Each named turn below is shown by a few rows before and after it. Which turns, in which order, take the first row of each later pair to the second? The first pair is answered.
turn Veza:
[-2.09 -0.45 -1.77 -3.33 -1.26  1.61 -0.16  0.08  0.64  1.30  1.59  0.69]  ->  [-2.84 -0.71 -1.99 -2.87 -0.17  1.73 -0.46  0.55  0.72  1.41  0.27  0.90]
[ 2.97 -0.47 -0.02  1.21 -1.52  0.30  0.51 -1.78 -0.13 -0.04  1.09 -3.93]  ->  [ 3.30 -1.50  0.67 -0.24 -1.23  1.59  1.03 -0.86  0.12  0.44  1.43 -3.10]
[-0.20  0.43 -0.92  2.35 -1.53 -1.76 -1.62 -0.31 -2.14  0.40  0.67 -0.08]  ->  [ 0.70  0.46 -0.53  1.06 -2.50 -1.07 -1.36 -0.72 -2.01  0.63  2.07  0.07]
[ 1.91  1.24 -0.30 -0.61  3.03 -0.44 -0.13 -0.67 -0.51 -1.12 -1.53  1.06]  ->  [ 2.06  1.57 -0.34 -0.16  2.83 -0.72 -0.13 -1.02 -0.44 -1.49 -1.12  0.99]
turn lokov:
[-2.96  1.89 -0.30  4.55 -1.19 -0.89 -0.27 -2.25  1.03  1.14 -3.16  1.15]  ->  [-2.48  2.37 -0.50  4.98 -1.28 -1.01 -0.30 -2.55  1.01  0.94 -3.03  0.98]
[ 3.17 -2.34 -1.47  3.40 -3.72  0.89  3.66 -4.04 -1.07 -2.07 -1.21 -0.10]  ->  [ 5.06 -2.16 -1.79  2.96 -1.32  1.20  2.47 -3.34 -0.65 -2.72 -3.28  0.31]
[-1.55 -0.94 -1.87 -1.08  0.74  1.46 -0.46  1.29  1.35  0.77 -2.25  2.56]  ->  [-2.95 -1.08 -1.86 -0.91 -1.10  1.07  0.20  0.75  0.71  1.17 -0.47  1.90]
turn morom:
[ 1.62  1.40 -2.55  0.92  1.10 -2.46 -2.02 -0.08  0.47 -1.40 -2.86 -0.46]  ->  [ 0.78 -0.88 -0.95  2.78  1.38 -1.92  0.01  0.51 -0.64 -0.93 -3.82 -0.30]
[ 1.50 -0.73  0.41 -3.45 -2.74  1.29  1.33 -0.27 -0.17 -0.31  3.73  0.47]  ->  [ 2.60  0.59 -1.56 -4.06 -1.49  1.19 -0.40 -0.51  0.24 -0.93  2.56  1.31]
[ 2.54 -2.04  2.06  2.00 -0.80  0.82  1.33 -1.12 -0.79 -0.45  1.00 -1.10]  ->  [ 2.62 -0.79  1.85  0.64 -1.64  0.58  0.47 -1.02 -0.42 -0.17  2.84 -1.48]

(2 to 4 turns a pair)
[-0.93  0.81  1.14 -0.23  3.30 -0.14 -2.55  2.30  0.23  1.02 -0.62 -0.01]  ->  [-1.50 -0.39  2.32  0.53  2.78  0.01 -1.12  2.29 -0.10  1.61 -0.15 -0.30] : morom, morom
[-0.90 -3.63 -1.11  1.92 -0.87  0.72  4.45 -0.13 -0.81  0.06 -2.80  0.26]  ->  [ 0.39 -1.49 -0.44  3.22 -2.77 -1.22  4.33 -1.81 -1.58 -0.26  0.06 -1.64] : Veza, Veza, lokov, morom
[ 2.59  2.51 -0.98 -0.42  1.13 -1.05 -1.30 -0.12  0.13  0.03  0.17 -0.86]  ->  [ 1.21 -0.29  2.47  1.46  0.04 -0.47  1.62  0.28 -1.20  1.27  1.11 -1.84] : morom, morom, morom, morom
[-2.00 -1.94 -0.87 -1.68 -3.62  1.80  2.30 -1.24 -0.93  1.10  3.00  0.96]  ->  [-1.33 -0.82 -3.42 -4.11 -1.01  2.42 -0.22 -0.16  0.25  0.53  0.63  2.79] : morom, Veza, morom
[-0.76  2.06 -0.61  0.61  2.86 -0.48 -4.46  1.65  0.60 -0.55 -0.47 -1.18]  ->  [-2.17 -1.47  2.83  2.97  1.52 -0.20 -0.89  1.98 -0.72  0.82  0.08 -2.10] : morom, morom, morom
[-4.62 -0.25 -1.56  1.77  0.09 -2.52 -1.02  0.02 -0.79  0.79 -2.47 -0.19]  ->  [-5.33 -0.04 -0.43  1.29 -1.25 -2.61 -0.43 -0.03 -0.95  1.67 -0.31 -0.76] : morom, morom
[-0.97  1.96 -0.39 -0.38  2.85 -2.21 -3.73  0.74  0.86  0.11 -1.09 -0.46]  ->  [-0.73  0.90  1.01  3.01  2.05 -2.94 -1.55 -0.32 -0.44 -0.42 -2.11 -1.17] : morom, Veza, morom
[ 2.22  1.84 -0.81  3.10  1.32 -3.35 -0.01 -1.66  0.18 -0.80 -1.98 -0.67]  ->  [ 2.87 -0.75  2.81  0.70 -1.37 -0.56  3.17 -1.45 -0.35  0.63  2.15 -1.33] : morom, morom, Veza, Veza
[ 1.84  0.95  0.14 -2.47  1.83  1.03 -1.79  1.18  0.62 -0.80  0.75  0.49]  ->  [ 1.41  0.39 -0.18 -0.37  2.93  0.29 -1.40  1.17  0.33 -1.26 -1.69  0.83] : morom, Veza
[ 0.69 -1.90 -0.40 -1.22  1.69  1.66  0.89  0.70  0.61 -1.21 -2.52  1.79]  ->  [-1.00 -2.50  0.12  1.13  1.77  0.66  1.58  0.60 -0.24 -0.80 -3.00  0.92] : morom, Veza
[ 3.28  3.56  1.07  2.89 -4.00 -3.05  1.24 -3.33 -1.39 -0.89  3.26 -2.36]  ->  [ 5.58  3.12  0.90 -2.38 -3.70 -0.09  1.26 -2.66  0.11 -0.88  4.54 -0.67] : morom, Veza
[ 1.70 -1.96  0.24  0.69  2.73  1.39  0.88  0.53  0.05 -1.19 -2.79  0.43]  ->  [ 2.33  0.29 -0.69  2.88  1.73 -0.84  0.09 -1.16 -0.23 -2.03 -2.15 -0.57] : Veza, Veza
[ 3.74 -3.06  2.01  1.66 -1.92  1.04  2.71 -1.75 -0.40 -0.23 -0.19 -0.95]  ->  [ 4.28  0.09  0.54 -1.35 -3.15  0.76  0.50 -2.12  0.52 -0.22  3.30 -1.17] : morom, morom
[ 2.99 -1.55  3.05 -2.43  1.95  2.97  0.83  2.69  0.97  0.27 -0.74 -0.11]  ->  [ 0.91 -1.89  2.52 -1.09  2.92  2.39  0.44  3.14  0.87  0.83 -2.60 -0.11] : morom, Veza
[-0.16  1.69 -5.29 -3.65 -0.49  1.98 -1.29  1.83  1.96 -0.34  1.60  2.36]  ->  [-1.54  1.36 -6.03 -2.09  0.62  1.31 -2.01  2.10  1.82 -0.44 -0.34  2.23] : Veza, Veza
[-3.00 -0.08 -1.33  4.42  1.10 -2.02  0.13 -1.17 -1.51 -1.45 -3.96 -0.37]  ->  [-0.28 -1.03  2.74  0.43 -3.60  0.88  3.44 -1.88 -2.29 -0.38  3.45 -1.77] : morom, Veza, Veza, Veza
[-1.06  0.27 -3.47 -4.04 -0.16  1.35 -1.56  0.88  1.44  0.30  0.12  2.76]  ->  [-1.57 -2.76 -2.13 -1.05  1.43  1.91  0.86  1.23  0.66 -0.06 -3.54  2.83] : morom, morom
[ 1.98 -0.29  2.35 -1.19 -2.39  1.31  1.88 -0.98 -0.26  0.68  1.58  0.59]  ->  [ 3.35  1.63 -0.16 -2.60 -1.28  0.90 -0.24 -1.44  0.84 -0.09  0.38  1.61] : morom, morom
[ 1.20  0.94  0.98 -0.37 -2.59  1.39  0.79 -0.51 -1.93  1.35  2.97  0.30]  ->  [ 3.00  2.58 -0.95 -1.62 -1.02  1.41 -1.14 -0.48 -1.17  0.67  1.63  1.05] : morom, lokov
[-1.77  4.59 -2.10  1.26 -2.90 -3.47 -1.20 -1.38  0.07  0.41  3.34 -1.57]  ->  [ 1.23  5.06 -3.18 -0.98 -2.74 -2.35 -1.45 -1.67  0.89 -0.49  3.15 -0.46] : morom, Veza
[ 0.69  1.85  0.94 -1.62 -4.84  0.28  0.93 -3.23  0.10 -1.57  5.71  0.99]  ->  [-2.70 -1.34 -1.53 -4.16  2.42  2.88 -1.33  1.71  1.72 -0.63 -2.44  4.68] : Veza, morom, Veza, Veza
